In the data rows, 50 means zero.
Some points, each followed by its number:
53 57 39 34 31 47 41 77 64 34 58 64 64 52 49 48 48 56 53 38 53 49 41 55 57 56 61 42 48 29 41 45 34 65 49 49 55 46 57 48 34 51 56 69 64 54 59 55 52 46 36 40 39 48 43 34 36 53 52 39 48 42 38 55 0
35 42 58 58 43 42 50 52 36 61 32 36 38 48 48 55 47 53 27 49 50 40 54 33 69 56 69 56 44 47 76 36 30 37 43 43 59 34 45 60 50 28 63 67 35 47 49 55 52 60 61 46 54 53 48 50 65 58 41 50 60 54 75 80 1
67 58 29 60 49 41 50 61 51 39 61 54 62 43 54 72 66 52 70 21 41 65 44 60 68 60 68 38 56 56 32 60 90 62 41 42 36 48 65 40 39 35 46 70 49 58 72 45 75 64 52 51 48 59 76 47 64 47 48 62 42 40 42 64 2
54 61 26 65 64 65 62 74 48 33 38 60 49 49 47 53 57 62 67 52 54 61 67 62 36 49 61 68 49 45 42 54 71 51 26 54 53 72 58 58 54 51 48 51 37 33 62 47 58 57 57 37 72 63 55 51 49 20 59 54 55 39 45 35 3
49 44 49 43 28 44 61 47 74 66 37 40 40 57 54 17 34 62 42 53 58 31 51 43 41 47 55 58 40 44 51 27 19 54 55 47 39 46 53 41 49 54 59 42 70 59 43 38 55 53 55 34 43 45 59 56 68 57 50 39 55 67 45 50 4
59 51 25 51 62 71 34 33 50 33 59 84 77 53 47 67 45 51 57 58 57 70 52 66 48 49 47 69 63 52 32 39 62 76 38 56 42 56 37 31 50 54 61 65 64 22 65 55 64 69 51 56 61 44 56 59 58 52 52 43 63 6 27 65 5
65 43 48 44 62 67 51 39 47 35 55 74 66 53 55 61 48 55 70 51 60 56 44 45 60 45 51 62 49 56 44 46 62 46 38 52 36 71 39 38 51 55 44 49 57 49 54 45 58 57 53 53 56 63 62 44 65 32 75 49 59 48 44 53 6
46 61 18 52 45 68 53 70 39 18 51 72 75 41 48 62 52 58 81 60 55 67 65 68 38 34 53 48 68 39 33 80 95 77 28 62 63 58 49 49 35 54 56 73 47 15 65 45 70 59 48 37 60 61 73 58 33 30 57 75 30 36 43 47 7
50 50 61 72 46 36 61 58 37 55 56 37 38 39 56 55 62 49 63 32 44 38 58 48 67 53 54 48 66 55 40 59 65 66 70 54 49 50 58 53 61 32 40 50 49 72 56 33 50 48 57 44 52 59 55 45 50 54 41 54 42 76 43 45 8
40 55 46 51 51 43 45 69 34 31 49 48 52 25 41 63 63 43 63 60 52 57 47 40 50 59 54 47 47 56 64 68 60 43 25 49 68 58 69 73 47 38 65 56 33 61 56 61 51 41 80 51 62 66 58 53 38 48 46 61 44 53 57 73 9
57 49 29 46 64 44 53 57 58 30 34 73 58 69 57 67 47 56 47 55 61 65 61 51 56 55 48 51 69 49 49 78 61 55 39 40 45 65 48 48 75 44 44 63 12 31 56 46 76 64 62 50 56 45 56 52 67 29 52 57 60 33 63 65 10
47 47 75 43 63 68 49 6 44 72 54 44 33 58 50 51 33 47 39 49 45 46 46 50 42 41 25 63 52 59 48 33 39 39 70 60 34 40 27 36 51 63 44 35 75 53 42 56 45 48 37 64 48 44 37 62 48 74 67 46 57 51 55 33 11
38 73 16 67 37 40 72 83 58 44 53 53 64 50 70 41 65 68 69 48 79 24 79 54 22 55 83 51 55 23 32 51 37 76 47 66 74 48 79 45 25 33 90 67 79 41 62 6 53 70 59 0 73 43 18 59 52 23 36 63 37 50 48 56 12
92 16 85 10 68 89 18 0 42 54 38 64 50 58 34 74 18 41 43 44 0 94 0 41 81 23 21 52 54 81 60 47 78 24 46 37 8 54 0 27 75 75 0 45 0 28 20 99 52 32 16 99 21 69 98 19 34 47 99 62 71 35 49 42 13
38 47 45 50 39 40 45 53 47 31 60 49 46 50 52 58 48 49 47 52 76 54 42 55 50 56 56 52 52 45 42 51 41 57 50 60 63 53 44 61 55 33 54 66 61 43 51 48 38 54 52 33 57 55 42 50 36 50 37 43 46 61 44 60 14
52 68 30 38 41 47 42 76 61 30 58 71 67 25 47 60 58 40 73 39 40 67 56 48 73 51 56 35 62 52 40 70 78 62 34 35 50 40 77 58 37 54 61 79 54 64 76 55 85 40 71 36 47 55 72 54 55 53 46 57 52 23 53 63 15
62 47 42 42 53 52 38 73 58 42 37 50 60 61 48 37 43 44 39 56 49 49 54 57 47 60 60 51 51 50 56 53 30 48 32 41 43 68 46 54 65 49 64 59 26 38 55 60 41 62 44 46 51 37 53 43 54 50 51 48 61 28 55 58 16
48 60 48 47 32 38 38 58 47 45 63 39 42 41 47 41 58 50 53 43 54 50 51 41 50 56 71 56 27 56 59 36 54 55 32 54 52 35 70 50 36 44 59 59 53 48 56 49 35 51 42 45 40 64 47 53 37 58 47 42 50 49 45 59 17
38 53 82 53 42 23 41 67 51 56 58 31 40 31 68 36 69 39 46 55 54 32 39 48 42 59 62 20 44 55 63 44 36 38 48 54 59 34 75 61 49 33 66 56 75 60 41 30 33 41 48 45 26 37 25 51 52 63 34 62 42 68 63 64 18
65 36 39 15 42 66 21 42 61 38 46 68 70 49 61 50 33 58 61 45 52 65 30 35 69 38 58 51 68 43 50 62 44 63 68 48 30 61 39 35 66 43 29 67 49 29 43 47 66 58 44 62 48 54 61 37 46 25 82 62 62 57 49 73 19
54 46 67 52 68 65 56 48 24 43 50 64 39 42 67 69 56 57 53 44 65 72 39 41 51 67 38 45 50 49 48 43 51 59 55 50 38 56 54 58 86 43 45 72 53 51 69 48 71 60 69 62 40 55 56 70 54 58 58 35 50 59 58 79 20
58 34 51 54 62 53 40 67 40 59 48 44 50 37 59 56 68 48 46 46 49 47 48 46 54 52 56 39 40 45 63 63 42 56 27 49 63 54 48 62 54 52 59 57 26 58 70 44 61 56 70 43 50 49 52 69 37 49 43 65 40 52 65 71 21
55 34 82 18 55 66 46 14 39 65 23 47 10 56 39 42 24 43 35 43 32 57 7 29 51 35 29 51 55 64 58 40 36 26 72 48 30 42 28 59 78 60 4 32 34 46 16 67 52 28 41 99 25 45 46 39 42 66 78 56 53 67 63 30 22
60 59 51 61 66 50 32 54 35 43 41 75 58 52 45 34 41 53 50 67 54 61 55 61 41 45 45 77 61 63 62 40 26 57 48 62 44 77 59 67 55 61 50 32 68 53 46 39 44 44 64 47 64 28 29 47 55 58 37 35 67 29 38 30 23
58 53 39 60 47 56 46 51 47 49 51 64 51 66 41 57 42 64 33 39 50 51 55 51 60 51 46 65 41 38 60 41 32 62 66 51 58 52 40 50 37 51 43 38 55 49 55 51 46 57 40 46 50 40 40 48 50 59 42 29 57 40 51 38 24
43 64 21 50 31 39 67 43 59 43 53 37 45 53 43 67 55 56 55 29 63 49 63 53 42 47 60 56 35 46 40 62 69 59 31 61 73 34 52 55 22 39 55 62 31 42 53 49 52 60 39 25 49 67 47 56 33 47 48 63 32 62 66 45 25
37 49 43 66 52 49 62 58 70 58 53 44 62 59 45 45 49 53 36 73 44 41 65 71 45 42 43 37 45 37 50 55 53 53 45 47 70 45 47 56 38 65 59 42 56 49 51 59 54 45 50 37 61 44 67 60 60 44 28 44 48 42 42 38 26
52 36 70 1 59 73 34 0 51 44 62 63 49 56 41 64 13 51 45 67 41 78 26 43 62 19 17 59 52 67 51 37 75 47 60 59 39 33 12 27 48 88 2 50 52 24 27 78 54 38 18 97 24 75 62 63 39 57 89 45 55 50 48 27 27
42 43 53 63 51 44 64 57 58 65 55 28 47 51 55 52 63 58 46 63 54 48 54 55 34 49 52 33 42 40 62 66 46 47 44 50 69 44 55 52 45 56 59 50 45 70 54 47 55 50 67 38 51 52 55 81 47 53 39 63 44 65 62 68 28
50 52 50 54 53 73 63 35 39 58 44 57 44 53 51 50 32 63 35 46 49 55 51 55 45 40 39 58 38 39 41 36 45 53 66 56 46 40 34 61 52 59 40 50 70 38 44 58 60 55 35 52 43 39 52 66 55 60 52 43 49 56 57 42 29
41 55 52 60 48 45 82 57 49 47 56 26 53 59 56 50 54 46 78 53 74 44 63 56 28 57 59 42 39 61 28 66 85 32 33 62 50 71 55 55 46 43 63 51 47 53 49 35 40 54 50 21 68 67 60 59 68 17 41 67 32 74 40 35 30
50 38 68 66 29 40 52 69 45 77 40 31 31 48 64 51 58 63 35 26 45 38 60 34 59 55 54 56 43 44 59 60 36 71 56 65 74 38 43 71 45 36 40 47 37 71 63 39 55 54 58 26 46 59 44 63 26 56 31 60 33 88 69 52 31
55 52 49 46 63 38 36 56 53 27 49 71 65 55 50 36 57 36 55 74 59 46 51 55 49 51 55 50 64 67 54 50 40 38 24 45 43 75 58 46 62 49 62 45 47 35 42 38 34 49 49 56 57 42 41 26 59 39 55 51 64 20 39 50 32
73 49 47 49 47 66 59 57 55 67 40 48 42 66 56 37 47 55 54 32 59 49 51 53 43 46 50 58 52 51 45 54 37 51 50 49 32 64 40 53 60 53 51 43 44 61 56 37 65 61 50 25 46 38 47 59 59 54 60 61 56 57 65 49 33
51 53 35 50 30 33 54 51 84 47 59 60 51 46 48 43 48 61 47 35 50 39 44 53 63 41 55 43 49 49 59 40 42 60 45 38 49 40 52 37 35 43 50 49 62 60 51 45 59 55 37 41 31 54 74 28 54 58 48 42 45 66 51 51 34
45 43 56 57 64 23 52 66 39 42 32 35 38 60 47 46 43 39 31 68 41 55 57 46 49 66 48 40 63 55 65 69 32 45 49 30 50 67 59 73 81 42 57 58 0 64 52 59 48 52 70 59 55 36 59 49 51 55 27 39 44 52 62 65 35
32 52 62 51 42 30 69 48 42 74 52 16 29 49 58 35 55 41 45 43 48 28 60 37 42 53 65 39 43 40 44 48 43 49 69 51 56 24 69 55 47 49 56 55 46 63 42 28 38 52 50 38 46 42 31 65 52 57 31 52 36 76 55 51 36
61 45 31 35 53 52 27 59 68 35 55 61 60 34 50 37 60 39 75 64 80 42 38 53 52 35 66 64 51 66 49 47 34 48 14 52 52 71 42 47 59 46 59 47 56 46 46 33 47 52 60 31 65 56 49 36 46 24 72 63 62 44 44 55 37
37 80 0 89 31 34 69 99 81 50 75 59 86 58 69 40 91 49 59 29 82 19 99 67 32 69 83 43 63 15 32 93 42 66 44 42 56 54 95 38 39 18 99 64 57 37 90 14 69 75 70 0 93 20 38 52 69 17 4 61 48 41 50 80 38
28 43 64 47 52 53 67 12 44 59 49 23 33 52 44 65 34 41 43 41 49 49 50 41 41 54 37 62 44 57 26 41 69 40 83 60 49 39 30 49 60 49 28 43 53 44 34 70 42 45 41 62 69 69 51 55 44 47 51 46 41 76 32 28 39
77 48 54 53 71 59 25 49 13 36 49 64 65 31 56 52 46 70 57 76 52 51 60 42 52 38 72 71 38 51 71 24 58 62 15 69 56 55 48 37 44 63 60 60 38 42 64 42 57 71 51 71 48 63 63 74 57 44 72 53 58 30 42 67 40
42 48 73 60 46 47 51 55 46 70 63 23 53 49 65 50 60 60 36 34 56 37 57 45 42 63 52 50 27 36 51 43 22 49 84 73 68 43 58 63 25 51 53 38 96 73 45 35 22 44 51 19 68 49 5 61 46 47 34 42 42 74 48 38 41
50 60 44 60 60 45 52 62 36 60 46 39 54 52 47 53 69 40 55 58 44 51 65 55 35 57 49 46 55 53 56 61 60 52 54 45 56 38 64 42 44 55 63 52 29 50 59 39 45 57 62 44 49 36 28 64 43 55 42 57 43 30 61 58 42
60 61 37 29 47 39 35 86 36 23 32 68 59 30 43 77 57 46 63 43 40 58 29 39 75 62 63 40 58 42 57 59 51 54 37 52 66 46 71 72 51 33 54 79 31 55 48 58 65 41 62 54 46 48 46 33 43 35 53 62 56 33 62 78 43
60 54 40 43 53 62 36 62 31 52 30 47 27 55 37 32 45 51 48 47 66 49 45 45 36 59 62 81 44 54 54 27 21 50 53 60 36 60 45 56 76 42 54 48 44 40 50 40 47 60 52 49 54 34 20 53 50 58 59 43 66 40 52 54 44
50 50 55 70 70 58 74 35 29 69 53 48 51 54 66 78 59 46 54 49 51 49 73 55 53 47 48 51 53 51 37 56 76 54 51 53 54 41 37 38 49 50 57 63 29 53 61 50 75 66 57 35 63 50 55 74 64 34 48 63 47 51 61 61 45
74 39 52 41 45 38 39 68 61 45 50 52 58 67 58 58 58 59 48 60 51 55 47 49 59 51 61 46 45 43 56 65 40 67 39 63 67 52 45 51 49 53 39 49 40 57 57 40 48 54 47 49 45 55 41 60 46 43 53 60 60 42 42 62 46
55 43 43 33 34 51 27 59 59 57 34 38 50 58 41 22 38 48 42 48 44 36 42 40 57 50 70 56 51 39 58 40 14 38 67 47 37 57 49 46 55 43 49 42 60 45 36 46 37 54 45 53 57 35 34 38 63 50 59 51 74 43 49 55 47
40 53 56 53 45 62 33 53 34 39 52 61 49 31 52 33 43 53 57 48 59 37 46 41 50 50 55 59 59 51 68 43 30 49 57 54 38 64 52 48 50 38 68 47 75 45 51 38 43 46 52 48 53 50 46 31 37 56 58 46 46 59 57 58 48
36 51 65 46 37 36 60 43 37 75 50 33 39 42 52 43 51 48 43 43 60 35 47 33 55 48 57 49 49 45 64 50 26 45 74 58 59 31 59 50 39 37 56 50 65 79 35 29 43 46 65 33 40 41 26 64 47 71 39 52 50 81 74 65 49
New points follow, each followed by the number of its nearest point above by angle, seen from the average point of the numbered points.
52 52 45 41 65 51 53 45 43 22 59 66 44 67 51 65 47 47 54 53 51 68 48 52 61 63 40 45 56 52 33 55 65 63 53 34 41 57 48 51 66 57 42 71 33 42 64 61 49 62 46 70 43 58 62 50 51 64 55 31 49 24 40 50 5
43 50 52 53 41 35 50 72 58 71 61 15 38 66 43 54 58 65 32 47 48 43 49 50 30 62 53 45 20 30 65 54 17 43 73 71 85 32 59 66 30 55 48 33 67 80 41 45 29 34 52 31 52 42 6 70 33 61 30 50 41 61 51 39 41
66 52 28 40 50 45 39 54 52 27 43 72 77 37 40 71 51 44 70 57 55 62 41 58 67 50 60 56 64 53 49 48 67 55 37 48 50 55 50 37 50 39 56 63 52 50 46 56 66 55 61 49 57 48 56 41 70 30 55 50 64 34 40 70 5
61 48 52 55 41 57 39 31 50 62 64 47 78 44 60 55 55 31 59 32 56 47 60 61 63 47 66 51 60 66 44 56 71 45 42 47 21 47 38 13 39 40 65 65 55 49 65 47 43 70 40 30 53 50 62 50 70 51 53 59 56 46 55 67 2
62 52 29 56 53 63 55 52 51 48 46 57 54 64 49 56 43 61 64 58 64 71 45 59 36 59 47 60 43 49 43 35 48 54 50 55 41 61 43 45 63 44 59 55 57 50 50 52 66 64 61 48 51 42 51 58 67 43 57 49 58 42 40 63 5
35 65 34 51 39 39 63 47 73 53 44 54 50 66 38 49 49 49 61 68 42 45 58 48 41 46 28 55 66 53 55 64 53 36 58 44 51 46 61 38 45 47 62 28 36 62 33 54 55 33 67 52 55 41 47 36 53 43 43 54 53 44 49 48 26
63 44 42 43 39 40 31 60 67 51 45 51 74 29 50 53 70 41 60 45 43 46 36 54 61 47 67 44 70 48 53 71 59 54 44 54 49 45 59 31 59 32 46 50 52 60 47 49 52 41 61 53 54 52 48 34 47 38 49 73 70 60 46 79 43
35 60 40 59 36 50 66 50 56 59 66 46 42 60 49 47 52 39 49 35 59 52 59 65 41 57 52 41 44 47 28 55 64 54 53 41 46 32 50 49 45 41 61 68 51 31 58 58 47 58 32 32 47 43 53 57 49 63 28 47 41 48 50 43 25
39 53 56 57 52 38 58 67 55 43 59 54 67 43 44 57 66 37 44 48 50 47 54 65 32 55 50 35 48 49 54 69 63 38 19 51 65 52 61 62 32 52 70 59 35 53 55 65 41 31 47 38 58 46 39 41 40 46 18 48 28 51 59 46 9
37 65 63 56 49 32 47 52 49 50 60 47 73 61 44 66 53 34 49 43 47 55 50 51 42 78 43 48 48 58 48 49 52 28 64 58 44 51 64 53 41 35 69 62 53 64 39 74 42 31 56 40 71 40 26 33 57 39 13 33 43 41 34 59 41
35 54 66 84 40 57 67 64 60 56 66 40 71 43 58 50 75 34 58 49 42 57 72 75 40 53 53 31 54 57 45 76 93 37 19 48 44 48 66 48 28 49 74 58 56 51 69 63 44 38 57 27 58 62 66 62 57 50 22 61 44 45 49 52 30
38 45 62 54 50 61 30 44 37 72 75 10 59 55 52 45 58 29 34 42 52 37 75 49 58 56 58 52 49 59 56 70 39 38 67 54 48 49 39 43 32 50 67 45 54 55 67 48 11 62 49 33 70 43 34 70 43 75 41 54 54 39 61 51 41
49 64 57 52 57 50 77 54 45 56 49 37 46 40 57 45 70 35 66 52 61 41 67 49 35 50 56 48 48 56 40 54 65 40 31 49 53 52 68 52 45 60 63 44 50 64 53 31 40 49 65 25 52 58 40 65 54 45 52 60 50 54 61 47 30
46 37 82 37 73 62 59 0 50 74 40 65 28 50 32 38 33 27 34 73 17 54 24 56 53 15 0 45 65 64 47 48 45 26 76 30 43 48 29 56 70 83 9 3 30 51 1 70 41 16 33 99 29 31 70 26 42 62 61 46 47 63 51 0 22
48 55 59 65 52 54 78 43 45 40 52 68 42 62 62 43 51 41 45 48 62 44 70 63 55 42 55 41 65 44 29 49 70 58 37 36 41 47 52 51 57 48 52 58 48 30 63 45 43 64 28 37 38 47 65 48 65 58 46 41 55 48 53 38 45
32 40 38 41 27 40 46 58 79 46 61 40 59 55 55 66 56 72 41 50 60 50 42 40 48 60 59 41 38 27 63 55 48 51 43 60 72 30 54 33 33 37 57 64 61 50 56 60 58 48 59 46 50 72 48 56 41 40 47 53 53 66 54 87 28
71 49 30 32 41 44 29 72 54 27 28 72 69 50 51 54 40 61 67 71 57 69 35 49 59 50 73 56 53 51 60 41 43 56 26 65 62 62 56 63 52 39 50 65 59 39 39 45 66 55 62 45 47 52 44 51 61 21 58 64 72 33 46 72 43
34 39 79 46 57 59 53 44 36 62 43 36 24 46 40 58 42 41 48 46 37 53 25 38 52 64 28 38 51 59 49 39 49 21 78 51 38 45 45 64 73 42 37 44 60 66 38 73 57 25 64 81 53 51 48 50 53 66 50 42 48 64 50 51 22
61 37 58 22 44 60 28 44 44 50 41 49 42 48 42 60 34 52 62 41 44 57 13 28 66 44 44 52 57 59 53 63 46 43 74 63 45 63 35 56 60 43 19 38 50 56 33 51 55 35 55 75 48 58 48 42 31 52 77 71 48 67 52 46 22
53 52 48 59 54 49 42 62 50 53 54 45 50 53 47 58 58 46 45 49 54 56 50 59 47 61 52 53 41 53 46 50 45 51 42 54 53 49 42 56 59 46 61 57 46 47 56 61 57 55 46 44 56 38 49 59 47 53 42 53 50 37 48 60 16
57 60 36 47 54 32 38 40 57 50 36 53 44 45 34 32 41 46 43 62 54 44 59 50 46 40 47 78 50 66 59 39 33 50 52 59 49 57 60 53 69 52 45 18 52 56 29 47 38 40 58 53 60 33 40 40 58 49 42 35 69 46 26 33 23
31 48 51 42 47 39 41 66 47 34 56 43 45 30 52 46 61 38 64 64 66 38 46 40 50 51 66 51 47 53 52 56 53 41 19 60 77 48 60 69 39 39 67 57 45 43 50 45 39 38 55 41 65 70 40 46 35 36 47 61 40 48 51 55 9
54 55 52 50 45 43 45 58 50 45 58 63 69 40 66 55 57 50 60 55 52 47 54 44 56 39 54 46 57 45 52 67 61 56 43 61 57 51 62 48 43 46 50 52 43 50 47 40 50 44 50 42 47 59 51 46 37 28 47 64 48 57 49 56 7
39 70 43 56 42 38 61 47 42 41 52 65 47 41 57 58 56 54 49 31 52 52 51 48 50 54 52 35 57 45 57 51 61 50 58 40 42 38 80 50 37 38 53 59 54 52 49 37 64 50 50 51 36 39 42 44 58 60 38 46 36 57 74 58 18
34 61 46 24 24 5 23 75 71 24 57 42 56 41 35 41 43 47 41 58 44 42 39 29 74 61 64 23 43 50 86 63 35 36 54 41 66 41 85 67 37 36 57 50 56 67 34 55 39 24 53 52 38 49 42 32 53 57 31 37 50 54 61 60 18
49 60 42 59 60 45 74 48 45 34 39 62 30 53 54 47 48 55 57 55 71 55 48 49 30 65 47 52 48 52 35 29 60 63 41 45 39 54 59 53 72 44 56 63 48 40 61 42 67 65 51 59 38 52 56 59 64 53 54 35 43 46 41 55 20
67 58 31 38 52 52 55 35 57 35 42 57 43 44 47 50 45 55 63 29 41 61 46 50 51 52 49 52 63 60 28 48 71 68 59 42 28 48 56 41 55 55 34 51 62 45 63 37 67 63 48 62 41 45 58 56 56 64 70 54 48 30 44 41 2
58 46 53 47 39 37 31 67 71 52 63 42 56 51 60 45 71 53 42 41 49 42 48 42 67 56 58 26 43 51 70 61 39 46 50 38 52 48 57 47 37 49 48 39 67 68 65 33 42 50 58 40 35 48 48 54 54 67 49 49 54 49 62 61 18
53 50 55 42 33 33 49 54 50 51 58 17 57 29 53 53 56 59 55 30 49 31 56 27 49 60 72 41 28 52 65 50 58 40 41 66 61 39 66 46 23 41 62 52 48 76 56 40 44 50 55 45 53 76 45 62 48 47 54 63 36 74 61 66 17
50 64 40 60 59 54 72 57 50 32 58 68 36 42 55 60 59 73 64 49 59 46 56 44 50 55 39 48 44 47 45 35 55 66 46 42 51 49 58 41 47 51 55 52 55 63 71 43 70 55 58 50 36 68 66 53 44 51 64 37 35 57 49 48 20
54 44 52 42 55 63 44 52 64 60 54 56 48 42 56 23 55 51 55 74 68 35 45 50 41 31 60 49 47 47 63 40 28 32 33 48 45 58 48 35 61 58 60 32 62 55 43 32 50 48 60 42 46 44 47 56 67 43 66 59 69 57 57 63 37
57 44 53 12 49 56 36 16 34 28 39 81 44 39 42 63 29 48 51 46 38 67 3 29 77 29 40 47 74 55 59 55 68 47 56 38 36 44 34 39 60 46 11 55 14 30 26 64 70 39 38 99 21 64 69 21 31 46 85 56 49 61 62 57 13
54 49 36 57 48 42 49 56 50 64 37 36 34 45 47 38 57 45 24 49 42 48 56 56 39 48 55 57 46 48 56 45 32 63 47 43 60 36 50 58 66 52 52 50 19 41 48 51 38 65 44 53 40 32 48 52 28 71 37 45 49 45 59 56 35
73 36 37 60 67 76 58 56 56 34 46 90 73 70 61 65 53 56 65 78 61 76 52 69 47 47 39 49 66 45 48 65 63 49 15 29 34 88 38 37 73 53 60 59 14 39 65 59 78 72 70 54 56 48 95 52 74 28 67 54 68 29 45 76 10
45 43 77 59 45 31 60 72 48 68 49 26 41 58 55 41 48 48 33 50 50 31 54 43 55 64 54 39 30 44 59 34 15 42 66 54 67 51 52 78 43 55 57 42 74 85 45 40 32 40 49 28 53 42 30 54 62 58 27 35 44 68 50 33 41
52 50 25 58 65 59 40 58 62 44 39 68 51 64 47 41 44 52 45 60 55 59 63 67 37 49 51 59 60 56 43 46 46 52 32 48 40 60 36 46 62 52 64 61 55 11 67 49 73 62 52 45 62 30 46 58 71 46 44 52 61 8 46 51 5
45 57 52 46 58 32 35 49 25 40 42 52 58 14 44 52 53 34 59 56 47 33 56 39 63 46 66 57 61 68 59 52 59 48 30 67 66 51 65 65 34 41 60 47 60 62 49 40 56 37 74 51 76 57 37 54 57 50 43 62 49 44 51 50 9
35 62 48 54 38 56 43 61 53 66 69 34 40 62 54 59 58 59 47 40 51 45 55 52 49 61 48 44 41 34 48 44 35 55 87 55 53 17 54 40 39 42 61 62 90 51 62 45 48 50 43 41 40 39 26 67 44 74 42 48 55 46 56 60 41
36 52 47 48 42 42 61 60 58 38 46 41 59 48 47 62 61 35 52 59 55 63 45 57 33 60 62 37 56 50 49 81 65 21 19 46 56 62 68 60 57 36 65 65 22 54 41 66 43 38 71 40 71 58 52 53 53 35 35 66 55 54 61 77 9
58 61 47 48 59 47 63 57 48 40 52 50 44 54 55 58 65 39 84 48 57 52 49 43 47 62 57 43 55 59 28 51 80 52 37 43 32 54 63 39 65 50 61 61 19 62 69 45 70 51 62 58 48 64 65 55 58 38 60 57 43 41 33 64 2
47 47 45 64 55 67 64 52 53 35 54 62 46 57 68 52 50 57 67 56 70 56 65 65 48 49 49 53 69 50 29 68 70 69 36 51 34 76 41 45 69 44 56 65 50 36 70 44 62 65 53 36 58 65 73 62 51 38 62 55 50 55 45 52 7
61 42 56 68 37 41 58 81 47 48 39 40 19 55 51 36 49 55 40 42 57 50 51 56 58 55 58 45 38 54 57 51 40 49 30 40 50 60 47 77 73 44 42 45 32 55 61 44 44 56 43 40 35 49 64 48 55 63 44 44 49 64 61 45 35
48 59 44 56 37 50 49 61 52 55 66 21 63 54 42 55 58 49 60 50 46 57 53 65 46 54 70 44 33 45 50 49 59 36 61 60 53 42 60 40 23 50 65 53 86 73 49 60 27 46 45 39 59 52 37 63 59 59 45 58 64 41 43 60 41
29 68 20 51 40 29 81 71 91 28 61 54 70 55 50 28 65 30 66 63 69 23 71 67 22 54 66 22 67 38 21 79 52 40 27 32 55 64 88 47 41 47 90 51 47 52 47 34 39 42 56 9 70 33 42 32 63 23 29 54 46 44 39 44 38
55 37 72 44 61 69 54 41 54 66 53 31 32 63 44 35 49 47 40 52 35 46 52 50 39 35 40 53 28 55 49 42 50 30 39 45 43 53 32 58 50 82 25 27 25 43 35 64 28 36 26 72 48 62 60 42 35 41 67 48 44 54 43 10 22
54 47 21 25 31 36 18 71 73 30 39 64 77 42 32 48 41 64 46 67 52 54 39 44 62 44 62 48 46 37 90 56 42 43 27 43 58 48 55 38 48 44 58 57 26 40 44 67 72 48 57 56 43 50 59 37 55 34 50 50 64 39 67 89 43
51 54 42 64 50 39 41 59 45 37 41 66 56 50 45 55 57 52 43 41 47 66 62 55 53 61 38 62 56 58 59 63 65 61 37 50 44 61 57 55 59 44 51 51 22 40 65 63 61 56 58 54 49 53 59 42 38 56 32 36 46 39 50 55 10
51 60 39 55 62 70 62 45 46 52 66 43 77 40 58 63 52 55 63 49 54 58 73 69 27 49 57 49 37 42 24 47 77 56 37 64 51 41 60 42 37 67 65 73 69 35 62 55 60 59 42 30 71 52 53 79 55 32 44 59 43 37 38 55 7
37 41 78 76 56 34 41 53 34 79 63 17 60 48 55 69 64 34 24 53 37 35 70 53 61 60 49 36 43 58 68 70 54 38 55 59 81 36 42 61 29 41 68 45 40 62 55 64 31 46 49 40 70 46 39 66 49 61 12 61 38 51 66 54 28
62 49 47 60 51 57 59 47 55 56 39 69 59 65 58 56 49 48 45 55 58 63 48 62 48 50 51 54 48 54 40 45 52 43 42 43 32 60 48 53 67 42 57 60 48 38 47 57 62 58 48 43 49 32 57 51 78 40 40 46 66 39 51 63 10
35 45 61 42 52 31 43 55 65 52 60 37 53 45 56 54 62 39 44 47 54 28 52 40 61 62 52 35 48 58 61 60 34 36 46 47 62 44 53 53 34 40 70 51 60 71 59 42 41 44 62 34 60 53 33 46 50 52 42 53 44 49 68 63 18
48 39 56 75 57 57 64 65 49 56 51 48 55 61 54 42 57 43 57 70 54 57 59 74 32 53 51 39 55 54 41 63 68 43 22 39 34 76 39 43 67 44 71 66 20 44 60 60 50 57 52 48 61 47 84 54 61 39 36 57 42 50 39 59 30
57 59 42 44 46 36 39 40 64 36 52 69 75 37 53 46 59 39 53 54 47 48 51 50 57 42 49 54 64 61 44 62 68 57 32 53 44 50 66 40 54 47 51 44 38 41 46 51 49 44 45 53 56 54 56 35 45 34 41 51 57 42 32 53 32
66 60 47 42 52 47 41 59 51 42 44 69 55 40 57 42 51 53 57 54 52 44 53 45 61 42 49 62 60 47 52 48 39 67 57 54 52 49 65 50 61 57 45 44 59 56 51 32 58 48 49 47 41 45 40 44 49 46 59 46 61 47 48 48 23
29 57 54 73 40 47 73 45 44 54 56 46 29 72 57 42 46 56 38 42 66 46 65 66 44 50 48 61 52 38 26 40 40 68 70 62 63 39 40 63 39 39 45 50 82 35 50 39 23 58 28 23 50 41 26 52 47 69 29 35 39 57 43 16 41
66 38 44 47 54 39 48 74 66 44 36 46 57 58 48 51 59 53 57 73 56 60 42 59 40 57 49 52 50 49 59 62 39 48 36 52 59 75 51 53 73 52 51 38 34 65 44 44 50 50 74 47 52 49 49 49 54 37 50 56 64 49 41 70 46
50 56 32 85 59 69 82 82 48 44 42 71 59 65 69 44 70 48 66 48 70 35 66 62 40 72 71 43 63 27 23 48 43 51 47 30 33 73 71 51 64 29 88 63 66 45 75 28 66 72 72 13 77 30 45 44 89 32 44 51 64 37 47 73 38
63 50 39 61 46 62 39 63 54 40 52 79 62 60 57 43 47 59 57 58 64 65 54 65 56 47 48 58 51 58 60 38 47 62 26 45 32 69 36 42 52 46 57 55 60 38 65 44 58 67 47 33 40 47 73 43 63 48 55 39 60 35 50 55 5
45 38 65 64 57 71 92 25 60 65 62 43 23 77 60 33 49 48 41 61 70 47 49 64 25 45 21 35 33 53 37 54 42 29 50 32 34 71 32 49 64 69 46 22 46 47 44 47 33 55 40 51 40 44 77 60 59 62 56 41 36 75 55 20 11
57 55 32 45 46 33 32 61 54 31 40 67 58 35 45 55 47 53 56 44 45 60 37 51 65 52 60 74 69 55 48 47 40 78 46 59 53 53 60 60 65 31 45 63 53 60 49 56 64 40 66 51 65 49 42 32 41 45 41 45 66 42 32 63 43
56 47 40 49 37 55 39 77 56 30 56 73 73 44 54 48 49 65 62 52 53 51 48 63 50 38 58 21 68 30 60 75 53 64 37 42 56 63 49 49 30 50 56 61 58 29 59 34 63 56 38 38 36 42 64 45 45 42 52 65 30 51 64 55 7
53 51 52 54 44 44 30 57 43 33 63 55 46 37 55 41 67 40 69 61 60 42 48 49 66 32 72 56 59 67 57 65 64 50 16 56 56 58 54 43 49 35 51 44 39 47 47 35 38 44 51 52 51 72 58 43 41 37 63 71 58 56 48 52 37
50 50 38 59 43 61 63 75 51 49 40 52 34 68 49 48 46 66 49 43 55 46 54 56 41 55 61 47 53 35 48 53 46 55 49 47 48 58 44 53 41 46 52 55 57 45 67 43 61 59 52 45 46 45 47 59 53 62 53 59 48 45 58 46 33
44 54 51 49 56 58 43 53 45 72 56 33 62 58 52 56 59 41 46 46 59 35 53 50 25 70 51 54 33 38 43 42 21 36 72 62 52 47 47 46 43 45 85 52 70 46 49 49 37 61 55 31 74 29 5 56 54 43 42 53 48 38 56 65 41
